Each path below is one point turned by a fixed rotation once a step. After each direction that follows a path, write how fast that rotation turns it, in degrees per step (0 if it stays still).
Each turn is a multiple of 5 degrees from 10 to 175, or 0.
Each row of a path follows its step; steps can be skipped.
Path 1:
step 4: [  5   2  10   3  15  -6  -3  -2 -13  -1  -4  -3   1   8   1  -8 -11   5
   5   8   6  -3   6  15  17 -19 -26  14   7 -15 -10   7  -9   2   0   6
  -8 -18  13   3  -8  -5  12  13  -8  12   2   6 -14  -2   3  14  10   3
   0  -4  -5  10 -23  -8   7   2  -3]
step 6: [  9  -5  -4  -4 -11 -14   0 -14 -10   2  -3  -3   7  17   8  10  -3  -8
 -21 -13   5   2   5  -7  -3  -5  -3   5   6 -13   6 -13  21 -12  -8  -2
  -8   0  -1  -3   1   9  -6  24   2   4 -11  -4  -2  -8   0  11   2 -11
   0  -6   2 -19 -27   7  16   6  -1]
step 14: [-13   6  -1   0  -7 -11  -3  -1  -7  -1   6  -2  21  -6   5   8   0  -1
  -3  -4   3   8   5 -11 -13  -2 -18 -10  -3   4  -5  -7   4   8  -6   3
  -7 -11   1 -13  -8 -24  -4   1  10  13 -25  -6  -7   8   8   3  17  -2
   2   1  -4  25 -13  -3  -1   8  23]
step 17: [  2  -4   1   6  12  -4   1  -6 -31 -10   2  -2  -6  -5  -9   0  14   3
   2  -5   7  10   6   2  13   7  14  10 -10   4 -15  -4  -4   4  10   1
  -3  -8  -4   2   8  11   0  21  -4   6  11 -12   7   3 -11 -17  15  -6
 -11   6  -1  -4 -22  16  16   6   3]
step 19: [  0  -5 -10   4  -2   0 -13  -9  -2  -2   4 -11 -11 -10  -6   9 -10  -8
 -13  -3 -16   9  -9  -2   8   9  10   5  -8  -8   6  12 -10  -4   7 -23
  -5  -2   2  -1  -5   8 -18  10  -7  28   3  -2 -18  13  17  12   4  -9
   3   3 -12   2  -3   5   6  15  -4]
step 23: [  3   3  -5   0 -15  -8  -1  -7 -18  -1 -12   7  12   0  -7  -2 -10   1
   4   1  17  -3   9  11  -1 -11 -16  -4 -10 -16  11  -7  -2 -11  -3  11
  -7   6  -9  -2  -8   7 -16  -2   6 -15  30   9   0   5   0 -12 -17  20
  15  -2  -1   3   4   3  -1   9   7]
step 24: [ -6   0   1  -3  -3  11  -7  -8  20  -7  16  -3  14  -3  13   5  11 -13
   9  -8   2  -2 -11   7  -7  -1  14 -15  -2   0   4 -15  -5   5  -3  12
 -32  12  -1 -16 -13 -21   4  -3  -4  16   1  10  -7  -6   9  -5  -5  -5
   5  -5   2 -11   4  10  -4   5   1]
step 25: [ -3   8  12   9  13  -3   4  -7 -12   1  12   6   8  -4   2   4 -14  -8
  -3  -6  -3 -15  -2  -2  10   0 -32   2 -14   5  -5   2  14   8   5  10
 -12   5  14  -9   7  13 -11  -7  -1 -13   3  -3  -2 -12   8 -20   4 -21
  -3   4  -3   8  -6   9  -3  12  14]
Speeds:
[ 2  1  4 -3 -1 -4  1 -4  4  2 -1  2  0  4  2  0 -4 -1  1  4  0 -5 -1  2
  0  1  2  2 -1  1  4  4  4 -5 -3 -1 -4  4 -1 -2 -1 -2 -2  2  1  1  9 -1
 -2 -3 -1  3  0  1 -1  3 -2 -5 -1  1 -1  3 -1] | 25
[ 5  3 -3  1 -2  3 -1  1  1 -6  1 -3  3 -3  0 -2 -1  4  3  2 -1  0 -3 -4
 -2  0  0  0  3 -1  3  2  3  2 -3  6  2  5  0 -1 -2  2  0 -1 -3 -2  1  3
 -4 -3 -2  2  5  6  0  0  0  5  1  1  3  4 -2] | 35
[-3  1 -5 -1  1  1  4  0 -2  1  1 -2 -3  5  2 -2 -4  0 -1  4  4 -3  3  1
 -5 -4 -4 -5  3  4 -6  2  0  5 -2 -1  1  0  1  0  5  0  3 -2 -1  0  0  4
 -2 -1  1 -1 -1 -2  4  4  0 -3  1  1 -1  5 -4] | 160
[-4 -6 -2 -3  0 -3 -1 -5 -4  2 -1  1 -1  1 -1  0  2  3  2  1 -3  1  5 -2
 -1 -2  3 -2  2 -5  0 -2 -1 -2 -1  4  3  3 -1  0 -3  3  4  4  0 -2 -1 -2
  0 -4 -3 -6  0  3  0  1  0 -5  0  0  5 -2 -5] | 65
[-2  1  1 -2  0  4  4  3 -1  2 -3  1 -1 -1 -1  0  3 -5 -1 -1 -4  1  6 -4
  1 -2  1  1  2  4  3  5  1  1  1 -1  0  2  3 -6 -1  0 -5  6 -1  0 -3 -4
  1 -2  2 -3  1  0  0  0 -3  1  3 -1  1  7  2] | 130
[ 0  3 -1  2  2 -3  1  0 -3 -4  0  0 -1  0  4 -4 -9 -5 -1 -1  1  2  1  0
  1 -3  2  4 -3  0 -1 -2  3  2 -2 -7  2  2  0 -4 -2 -2  3  3 -2 -3 -1 -1
 -2  0 -3 -4  0  1  0  1 -3  3  0  2  2 -6  3] | 135
[ 1  1 -1  3 -7  1 -1 -5  7 -2  0  0 -3  2  0  5  2 -3  1 -2  0 -2  2  2
  1  1  1 -1  1  1 -4 -1 -1  0 -1 -1 -1  1 -2 -3 -1  4  1 -2 -3  4 -6 -3
 -4  3 -2  0 -1  5  0  2 -3 -3  5  2 -2 -2  1] | 135
[-1  1  1 -1 -2  3 -3 -1  2  0  0 -2 -2 -2 -2 -1 -1  3  1 -3  1  0 -1  4
  2 -3  0  3 -6 -1 -2  4  1  0  3  1  1  5  4 -2 -1 -5  2  0 -1  3  0  2
  3  2  2  1 -7  2  7 -3 -2  1 -1 -2  4  1 -7] | 90
Path 2:
step 1: [ 18  -3 -11   9   9  18   2  -8 -15   6   1  -3 -19   0  -3 -23  -5   3
  -2  -7  24   8  -6 -16  10  -3  -8   7 -10  -6  14  -6   5  20  -5   1
 -16 -12   2  -3  -9  -4  13  -6  -4  -3  31  -3  -8  12  -9 -17   9  -6
  -2  13   7   2  -3  12   2  -6   2]
step 3: [  0  16 -11   1   4   3  16 -15   8  -8   2  -3  -6  15   5  -6   1  -9
 -37 -19   5   7   6   5   2  21   4 -11  20  -4 -13  -9  -8  -3 -18   2
   4   7   8 -19  -5   6  -3   3  -9   4  -2  14 -11   5 -11 -12  -3  -7
 -12  -1   3  -9   8 -10  -9  15   7]
step 5: [ -4  -2 -18  11  -9   5  -5   8 -18 -13 -14  17  -1   1  -3  -1  16  -6
  -9  -5  12  -2  -9 -20   2   0 -14  -5  -7  -1 -14  12  16  -6 -14  10
 -10  -4 -24   6 -17 -21 -13  13  -4 -12  -4   6   5  14  -7   6   4   1
 -18   6   7  -2   6  17 -12   3  -1]
step 13: [  7  -9  -2  -5 -12  -1  13   3   4  19 -12   2  15  -6  10 -11 -21  11
  -4  -3  10  18  -4  18   5 -15   3  14  15  -5 -24  -5  -8  12  -8   5
   6  -2 -27 -12   5   1  -6   7   8   7   3  20   3  -5   7   5   9  -5
 -12  14   3  -1   0   1  -4 -22  -5]
step 20: [  4 -11   2   5  -2   3  -9 -12  16   0   4   0  -6   7   0   6  20  -6
  10 -12  13  -7 -16  -6   3  -8   1  -9  12   8   4  -5   7  -3 -33   9
   3   0 -27   4 -20  -5 -16 -12  -1  11  -4  -2  -8  -3  -5  14 -18   6
 -11   0 -16   7  -2  -6   5  18 -16]
step 21: [ -2   6  -7  -6  -1  -6  -8  17  -4  -7   1  -1  10   5  -8  -8 -15  15
  -9   3   3  12 -19 -18  -2  27 -13   3  15  -5  -1  24   0  11  -2  -8
  -1  10  10   3   5   0   3   3 -13   8  -2  20   0  -2   6  -5  11  -2
  -9 -33   2 -10 -18   7 -15  -2  -1]
step 23: [  3  -3  -2  11  -2   3   8   9   5  -7 -12   1  17 -14  -6   4  -9   3
 -11 -12  -3 -15 -11   6 -17   2  14  -5  12  14  10  19  -2  10  14 -13
 -20  13   7   1 -22   3  -4   7   2   3  -4  -1  -2  20   4  10  -7   1
 -18  14  20  -3  15   8  15 -14   6]
step 24: [ 18   0  -4  -1  16  11   1 -14  -5 -10  22  -8   5   1   1 -23  10   5
  -1  -8  17   5   4  23 -18   4   0   0  -4 -13  -4  -8   3 -25 -13   5
  11  -3  -5  -3  10  11  -4   1  -8  -2   7  -1  -9 -13 -14 -10 -10 -11
 -28  -3  -5  15   0  -7  -1  -3  -8]
Speeds:
[-4  0 -3 -1 -1  0  0  7  0 -1 -4 -3  3  2 -1  4 -2  1 -1  7  1  2 -5  0
 -2  1  2 -1 -2  2  3  4  3  0  0 -2 -4 -3  2 -1  1  1  2 -1 -1 -1 -7  0
  0 -4  0 -2 -2 -4 -1  3  0  0  5  0  3  3 -5] | 155
[ 0  2  0  1  1 -2  4  2 -2 -2  2 -2 -2 -3 -1  3  2 -1 -4 -1 -1  0 -1 -2
  1  8  1  1 -1 -4 -1  1  3  1 -1 -3 -7  2  1  0 -4  2  2 -1 -2 -7 -2  1
  2  7  1 -3  2 -1 -1  1  3 -1 -5  0 -1  3  3] | 160
[ 1  3  2 -1  1  6  2  6 -5  0 -5  0  1  1  4 -1  0 -3  6  1 -1 -5 -1  2
  1 -1 -6 -3  1 -1  2 -1  0  4 -2  1  0  5 -2  0 -3  1  1  4  4 -2  1 -3
 -3  3  0  1 -3 -2 -2  2  3  5 -1 -3 -2  0 -1] | 100
[ 3  0 -1 -2  1  1  2  0  0 -3  6 -1  6  0  1  5  2  2 -2  2  2  1  1 -7
  1  0  1  0  0  1  2 -7  3  1 -3  3 -1 -2  4  4 -2  1  3  3 -2  4  0 -4
 -3  0  2  2  1  2 -4 -1 -3  1 -2 -5  0 -2 -2] | 80
[ 0  0  0 -3  1 -3 -1  4  0 -8 -1 -1  1  2  2 -2 -2 -1 -4  0 -2  4 -1  1
  3 -1 -8  5  0 -2  1 -1  2  4  2  2 -1 -5 -1  4 -2  2 -1 -1  2  1  0  2
  2  0  2  0 -1  4  5  2 -2  1  3  3 -4 -3  4] | 90
[ 5 -5 -2  1  0  0  1  2  4 -2  0  3 -1  1 -1 -1  1 -2  1  3  3  0 -3  4
 -3 -1  6 -3  0 -1  4  1  1  3 -3 -1  4 -4  2  5  1 -2 -5  0 -1 -7  1  0
 -5  7  1  0  0  0  3  2  0  0  1  1  0 -2  0] | 95
[ 3 -2 -2  2 -8 -1  5  3  2 -1  3  4 -1  0  2  1 -3 -2 -2  1 -1  1 -3 -6
 -1 -1 -1 -1  4 -1  0  3 -1 -5  1 -2  2 -2 -7 -1  0  1  1  3  1  3 -1  0
 -1 -1  1  3 -4 -3  2 -1  2  1 -5 -1 -2  2  2] | 45
[-3  0 -5  2  4 -2  1  2 -3  2  0 -1 -1  0  0  3 -2  1 -1  3 -2 -3 -4 -2
  0  4  1  2 -1  1  5  2 -6  2  1  3 -2  0 -3 -3  2 -5  2  1  3 -2  9 -2
 -2 -1 -2  0  0  5  2 -2 -3 -2 -2  2  1 -3  0] | 70
Path 3:
step 1: [ -9  -5  15  15  -1  -8  -5   2   2  -5   0 -19  -2   3   2   1  -1  10
   0  21  12  -6   3  46  -7  14  -2  -2  -3   5  -4  -7  -3   8 -10 -17
   6   2  14  -8  14  10   0  11  13  10   1  -3   4  -7  -6  -5  16   2
  16 -13   4 -11   9 -20  10  -3  -8]
step 5: [ -7  -1 -27 -11 -24  -5  -5   0   9   1   1  -1   2   2 -14  13  -9  -3
  -6  19  -5   8  12   0   7   3  -8   3   1 -12  -8   4  10 -14 -11  -2
  -9   3  17 -17  26  24  -7  11   0   2 -12 -14   1   6  -4  18   7   2
  -2  -9   2 -15  21 -17   0   7   0]
step 10: [-11 -14  -7   1  -9   6  -2 -10   9 -23   3   5  -7   9  14  15  36  15
  -8  10  13  -2   4  -7   9   1  -3   6 -10   2  -1   0 -10  -6 -11   4
 -18  -8  -2 -12  -9   5   8  -7   2  10  -8   4  18   2 -17 -12   7 -18
   8  -8  -8  -9   3   7  13   6 -23]
step 11: [ -7   6 -18  -9 -15  20  -8   1   1 -10  23 -17   0  10   1   6  13  -8
 -12   2  31  13   4   0  -4 -15  10   0  -1   4 -34   8   6   3  -5  -5
   4 -14   7 -12   6  -6   7   8   2  18   9   0  -2 -10 -13   6   7 -11
  11  10   1  -2  13   0  11   2  -3]
step 12: [  4 -12 -15  20 -11  12 -25   0  14  -9  18  14  10   7  16   6   9   9
 -18  17  17   1   3   9  -2  -5  -1 -11   4   0   3   4  -5   4   3 -10
   0   8   9  -8   4  -7  10  10   1   8  -7  -2 -16   6  -5   3  -7 -21
 -18 -17 -12   1   7 -21  18   4   1]
step 17: [ -4  18   2  -2 -11   1  -7 -14 -18   3  -3  -8  -6 -11  11  15  -3  12
 -14   7   7   5   9  19  -5   1  15  13   6 -14   0  -8   5  -2   0 -15
  -7 -15   4 -26  -7  -1  -6  -5  17   5 -16  16   9  -9 -17 -10  12 -19
  -2  12   4  -2   6 -20 -16  -1  -8]
step 20: [-11   7  10  24  -7   0  -9  12   6   3   9  -2  -1  17   5  -7   5  13
  -1  12  10  -8  20  12  -8   8 -12 -10   6   2   1  -7  -8   2   6 -26
  12   5   7 -22  16  16  13   2  -4   5  -7  -4   5 -20   0   3  12   3
 -15 -11  -2  -6   6 -15  16  -5 -22]
step 24: [ -4   1 -32   7 -15 -10  -6  -3   7   5   9  -1   1  -4 -14   6  -2  20
   1   6   1  12   9   4  12 -14  10  16  12 -18   5  -8   7  -4  -9  -7
 -16  -4  -7   0  16  11  -2  14  -4   6  -2  -7   0 -12  -4  13  25  12
  -1   0  10 -10  22 -15  13 -17  -7]
Speeds:
[ 5 -1  0  2  0  5  8  1 -5 -1  3  1  2  0  0  6 -1  1 -3  3  2 -3  4  2
 -3  0 -1 -5  1  0 -3 -1  4 -2  1  2  1 -1 -6  1 -1  0 -2  3 -1  2  0 -2
 -3 -2  0  1 -3  4  3 -4 -2  1 -1  2  2 -3  3] | 95
[-3 -2  0 -1 -2 -1  1 -7 -1 -3 -4 -4  3  0  6 -1  1 -1 -1  1  0  2  0  2
  4 -5  3  2  1  1 -1 -2  0  1  2 -2  0  2  0 -5  0 -2  2 -3  2  2  2 -2
 -2 -6 -3  1  3  2  3 -3 -5  1 -7  3  2  2  0] | 45
[-4  0  5  0  0  2 -3  4  5  0  1 -5  4 -1 -3 -3  2 -1 -4 -1 -1  3  2  2
  0 -4  0 -1  2  1 -2  0 -1 -3  3 -5  1  4 -4  2  3 -7 -3  2 -1 -2  0 -5
 -1  4  1 -1 -3 -2  1 -1 -1 -1  4  3 -1  0  1] | 95
[ 6 -2  2  1  4  7 -2  3  2 -5 -4  1  2  1  0 -3  0 -3  3 -1 -1  2 -3  4
 -1  0  1  1  1  2 -1  0  6  3 -3  3 -4 -1  2 -4  1  0  0 -2 -2  0  2 -2
 -1 -1 -3  1  0 -4  4  3  3  6  4  4 -1 -3 -1] | 100
[-2  6 -3  1  3 -3  1  2  0  2  0  0  2  3 -2  4  1 -1  3  5  2  2 -3 -2
  4 -1 -4  0  2  0  1  0  4  1  1 -1 -5  2  0  1 -1  4  5 -2  2  0 -2 -8
 -5  2  3 -3  2  3  3  0  0 -2  2  4 -2  0 -2] | 20
[ 0  2 -2  2 -2  1  0  5  0  4  4  3  4  0  3 -4  0  1  2 -3  2 -3  0 -3
 -2 -6  1 -4  6 -2  2 -2  2  1  0 -2 -3  4 -1  0 -1 -1  1 -2  3  4  4  1
  1 -6 -2 -1  0  0 -6  3  1 -1  0 -2  0  0  2] | 85
[-5  1  2  2 -1 -3  1  1 -1 -1 -4  4  3 -2  0 -1  1 -1  0 -1  2 -6  1  1
 -4  3 -2  0  1  1 -2  3 -8 -1 -5  1 -2  2 -4 -3 -4 -1  1 -2  0  0  2 -2
  0 -1 -2 -4 -2  2  7 -1  3  3  1 -3 -1  2 -5] | 115
Path 4:
step 0: [ -7  26  -5  17  13   4   0  16   2  -2   2  12 -18 -13   9   2 -11 -20
 -21  16  -1   0   7   6 -14 -10  12  17  -1 -13  -2  -6   0   3  -9  -5
 -20 -17  11  -1  14   9  -9  16   0   4   7  -2  -8  -8 -11 -12  -4   2
   5  -9   2   5  -8   1  18  -1  -4]
step 3: [ 12  10   4  13  -8   5   0   4 -13  12 -14   5 -25 -15  -3  11 -15 -11
   6  10  -7 -16  -9   1  -2   7  19  -3 -10  14  12  -1   3  -9  -5 -13
   0   7  -9 -11  -5  11  -7 -11  -2  13  -5 -20  16   3  -9 -14   5 -15
  -3  -4   5   6  -5   4 -10   6 -29]
step 6: [  7  14  -2 -17  13  -8  16   8 -10   9   5  21 -10   3 -10  -8   0  10
  15 -21 -14 -22  -8  -5  15  -5  11 -22  -4   0   3   4  -1  10   2  -6
   7  10   8   8  -2   9 -13  15   1  -2  16  12   1   7 -15   2  -5 -13
   0  17  12  10  -5  -3   9   7 -15]
step 9: [  5  -6 -12   9 -18  14   7   6   6   2   2  13 -18  20   9 -12  -2 -10
  13  -2   7  -1 -10  -8   2   7   6   2  -5   1 -15   1  10 -10  10   9
   1   3  12  21  26   7  -1 -12   3  10  24  14  -1  11  -9   6 -11   3
   1  10  15   4  15  -9  -2 -21   3]
step 10: [  7  -8   6   9  16  10  10   1 -26  11   3  -7 -11  -8  -3  20   8   0
  18  -4  -1   6  -6   8   3 -17  14  -2  12 -21   7  10  -8   0  20   8
 -20  -7   0   9 -15  -5  -3   0  -9  -1  11   9  -3   8 -12   6 -20 -12
   8  -5  -6  -9  -7 -11  -4  21  -1]
step 11: [ 10  -1 -18  -1 -12 -20  -3 -11   9  -4 -13  19   0  -7  -5   0  15  14
   0   1  -1  15  -3  10   4  -9  20  -1  14  14 -10   9   0 -17   0   6
  14 -10  -1  -3   8  16 -11  30   4   8  -3   5   5   2  -1 -13  -7 -13
  -1  -3   7   5 -19   4 -18   4  14]
step 16: [ 13 -24  13  -8  -6 -23   1  11 -11  -1  -2   4   2   5  -7  -4  -4 -26
  18  13 -25  17 -18  18  -5 -11  -2  -4   8   5 -11   1   4  10   5 -18
  16   4  11   1  -1   4 -13  -5   9   1   4  -8  -2   0   1 -12  -2  17
  -4   2  -1   4  -8   5   1 -10   8]
step 26: [-13 -19  24   1   3  11  -5   2   7   2 -16   3   7  -4  15  -9 -13   3
 -17  14  -3  27 -14   3  -4   1  14  -5  -3   4  -4  -7 -12 -16 -17  10
  -3  -7   6  20   8 -18   6   3  -6  -5  -4   3  -2  -9  14  -1  -6  -1
 -19  11  16   1 -13   1 -15   3   0]
Speeds:
[-2 -1  1  1  1  2 -6 -1  1  1 -5 -1 -3 -3  6 -6  0 -4  7 -2 -1  1  1  1
 -2  4  2  3  1  1 -2  0 -1  0 -2  0  2  1 -2 -2  2 -5  0  0  4 -4 -6 -4
  1  2  0  0  1  0 -3  2 -1  3 -2  0  0 -4 -3] | 80
[-4 -4 -3 -1 -2  2  0 -1 -2  0  0  2  4  0  0 -5 -5  1  2  3  2 -2  0 -1
  5 -3 -4  0  3  1 -2  1  0  0  2 -6 -2 -1  2 -7  4 -2  2 -1  1 -2  4 -2
 -4 -1 -2 -7 -1  1  3  0 -1  0  3 -5 -1  1  1] | 95
[-3 -3  7 -4 -2  0  3 -1 -4  2 -3 -6 -5 -1  3 -1  2  2  0  0  4 -2 -1 -3
 -2  3 -5 -4  1 -1 -2  0 -6 -1 -1 -3 -2 -1  0  3  2  2  1  1  2 -1  0  3
 -5  0  1  3  0 -3  0 -1  2 -5  1 -1 -2 -2  1] | 130
[ 0  0 -1  0  0  3 -3  0 -2  2 -1  0  2  0  1 -2 -1  4  1  2  1  1 -2 -1
  5  3  3  2  1 -4  0  4  1  1  1  3  0 -1  3  4  2  1  7  1  7 -1  2  6
  7  2 -1  2  1  0  0 -6 -1  1 -2  2 -1  3  3] | 25
[-3  1  1 -4  1 -3 -1  0  9 -4 -6 -4  2 -2  0  3  1 -3  0 -2  2  3  0 -3
  1 -3  2 -3 -5 -3 -2  0  2 -2 -1  2  3  0  4  1  1  0  3 -5  2  1  1 -1
 -3 -4 -1 -3 -1 -1 -1 -2  0  3 -3 -2 -1 -1  3] | 100
[-1  3 -1  3 -5  3 -3  2  1 -6 -3 -4  0  1 -5 -5  0  3  2 -3  0  3  0 -1
  3 -4 -4  0 -3 -3  0  1 -3  3 -1 -7  2  0  0 -1 -3  2 -2  5  0  5 -1  2
  2  3  0  5 -2 -1  1  3  0  4 -3 -2  0 -2  1] | 155
[-1  1  1  2  3  3  1  3  2 -3  3 -5 -2 -2  1 -2  4 -2  0  7  4 -7  2  2
 -2 -1 -3  2  3 -4  2 -1  4  1  5  5 -1  0  0 -5  0  0  1 -3  2  3 -4  3
 -2  3  2  0 -2 -2  2  3 -1  3 -2  1  1  3  1] | 145
[-3 -3 -2 -1  4 -1 -2  3  1  3  1 -4  1  3  4 -5 -1 -1 -2  6  1  2  6 -2
  0  2  5 -1 -4 -3 -3  0 -3 -2  2  2  1  3  1  1 -3  2 -2  3 -3  2  3 -3
  2  0 -1  5 -2  1  1  1 -1  1  4 -5  1  1  0] | 85
